[[ 16  -7  60  34  -9  18  -9  52  -2  51]
 [-18   4 -10 -29  25  14 -25 -34   8 -21]
 [ 14   6 -24  38  20  -2  -4  21 -20   7]
 [ 21  -8  53  35   0  24 -23  43 -18  57]
 [ 21   2  25   0  15 -17  21 -16   6  13]
 [ 11   2 -11  32  23  -2   2  17 -23   6]
 [-13 -12 -19 -19   6  14  13  -6   4  -5]
 [-15  -9 -14 -19   4  14  17  -7   5  -3]] gives 16

[[ -8 -26  -2   3  -4  16 -21]
 [-17  -9 -15  19  26  -7 -26]
 [ 21  19   6 -23 -18  -8  35]
 [-16 -34   6  20  -8  26 -37]
 [  3 -29  -8  22 -20  14 -30]
 [ -1  25  22 -46 -13  13  29]
 [-39 -55 -48  42   9   0 -68]
 [-11 -35 -36  57  -2   0 -50]
 [-57 -54 -46  62  23 -10 -73]
 [-40 -29 -35  23  12 -15 -67]
 [-31 -47 -37  56  25  14 -49]
 [-12 -38  -4  45  -6  17 -17]] gives -8

[[ 30   8  77  65  -2  -9  -5  21 -12 -30]
 [ 14  -2  -4  13 -28 -11 -31 -23  28  10]
 [  6  -5   2   2  15  36  12  10 -39  14]
 [-31  34 -53 -21   1  14 -11  -1  25  58]
 [ 26  -5 -15  16 -15  32 -20  -9 -11  26]
 [-54 -13  11 -52  35 -38  45 -42  17  -2]
 [-26  -5  -3 -20  31 -41   9   9   3 -17]
 [-17  -6 -16 -15  18 -50 -15  -3  25 -17]] gives 30

[[ -3   2   1  -2   1   3   1   0  -1   0   2  -3   2   8  -1   1]
 [ -1   0   2  -1   2   2   3   0  -3   0   1  -1   0  12  -3  -4]
 [ -8  11   4 -15  -3 -11   7 -22  18   2   0  10  -3  -4 -23   2]
 [  6   0   0  -1  -3   2  -5   6  -8  -4   0  -2  -1  -3   7   3]
 [ -3   3   2   0   0   0  -1   2   4   3  -2   3  -1  10  -1  -4]
 [  0   4   2  -7  -4  -2  -2  -5   2   0  -1   4  -1  -7  -5  -2]
 [ -2   7  -6  -7  -3   2   2   5   1  -6  -6   0   7  -6 -10  -2]
 [  1  -2   3   2   2   2   6   2  -6   0  -1   2   3  68   0  -1]
 [ -4   3   0  -1   1   2   2   0  -1   0   0  -4   2 -16  -2  -6]
 [ -2   0   2  -2   0   2  -1   0  -1   0   2  -5   2  -3   0   1]
 [ -1   2   0   3  -1   0  -1   0   3  -2   1  -3   2 -10   1  -5]] gives -3

[[-14 -16  32 -52  36 -55   8]
 [ 42 -78 -19  44 -28 -52 -31]
 [-50  54  47 -48  55  10  21]
 [-16  47  63 -30  62  26   3]
 [ 25 -44 -16 -31 -19 -43   3]
 [-18  28  58  -5  54  14 -23]
 [ -1   4 -51   4 -52  24  17]
 [-10 -28  48  23  48 -51 -25]
 [  2 -50  64  10  58 -76 -46]] gives -14

[[ 11  39  10 -20 -40  12  -4  -6   0  -7  52]
 [  3  64  12 -18 -27   6   9 -35 -14 -33  50]
 [-15  53  -1 -15 -11 -15  -7 -29   4 -19  11]
 [ -6 -77  -8  -1  29 -30  -8  -6  11 -25 -48]
 [-41  -3 -24  44  -9 -33  33 -18  29  21 -66]
 [-35 -55  37 -32  35 -53 -56 -35 -22  57  -1]
 [-26 -72  -4  -2  58 -29   4 -20 -11 -25 -69]
 [-11  64  -2  12 -39  -2  -4  -5  23   1  35]] gives 11
---
array([[-55, -20,  46, -27],
       [ 61,   8, -51,  16]]) → -20

array([-76, -28, -47, -50,  -1]) → -47

array([ -9,  -3, -18, -17,  70]) → -18

array([ 63,  -9,  27, -55]) → -9

array([[-15, -51, -63,  -8],
       [-15,  22,  27,  26]]) → -51

array([ 63, -30, -46,  -1]) → -30

array([[-60,  12, -32,  26],
       [ 19,  32,  27, -14],
       [-50,  46, -35,  14]]) → 12

array([ 34,  32,  50, -28, -73, -14]) → -28

array([ 53,  75,  55, -23,   8,  41,  70]) → 8
---
[6996 7051 2325 4473 9860 5320 5045] >> 5045
[-14  12 -13  26 -49] >> -49
[492 885 220 572 860 703] >> 703
[ -8 -34  25  -7] >> -7
[26 79 46 19 36  6 60] >> 60
[ 46 -45  21  15] >> 15
[2 8 5 3 0] >> 0
[45 67 29  4 91 49 24] >> 24
[811 155  48 569 614] >> 614
[ 91  59 235 144 149 233] >> 233
---
[[6344, 5579, 3175, 6013],
 [9403, 2508, 4823, 6020],
 [4977, 6661, 6467, 6027]] ans = 9403

[217, 169, 229, 13, 7] ans = 7

[10, 98, 85, 23, 91, 71] ans = 91

[[36, 23, -19, -6, 11, -4],
 [21, 31, -3, 0, -4, 31],
 [-42, -12, 13, -14, -29, 22]] ans = 11

[[86, 30, 24, 56, 48, 31, 47],
 [75, 28, 22, 5, 28, 29, 31]] ans = 48

[[70, 105, 138, 140, 230],
 [88, 100, 140, 167, 215],
 [112, 166, 58, 192, 167]] ans = 230

[[431, 639, 766, 775, 653],
 [289, 105, 12, 54, 204]] ans = 653

[[15, -2, 41, 3, -1],
 [-20, -24, 42, -26, -12]] ans = -1

[[51, 225, 145, 204, 152],
 [82, 177, 61, 183, 191],
 [199, 210, 203, 51, 74]] ans = 152
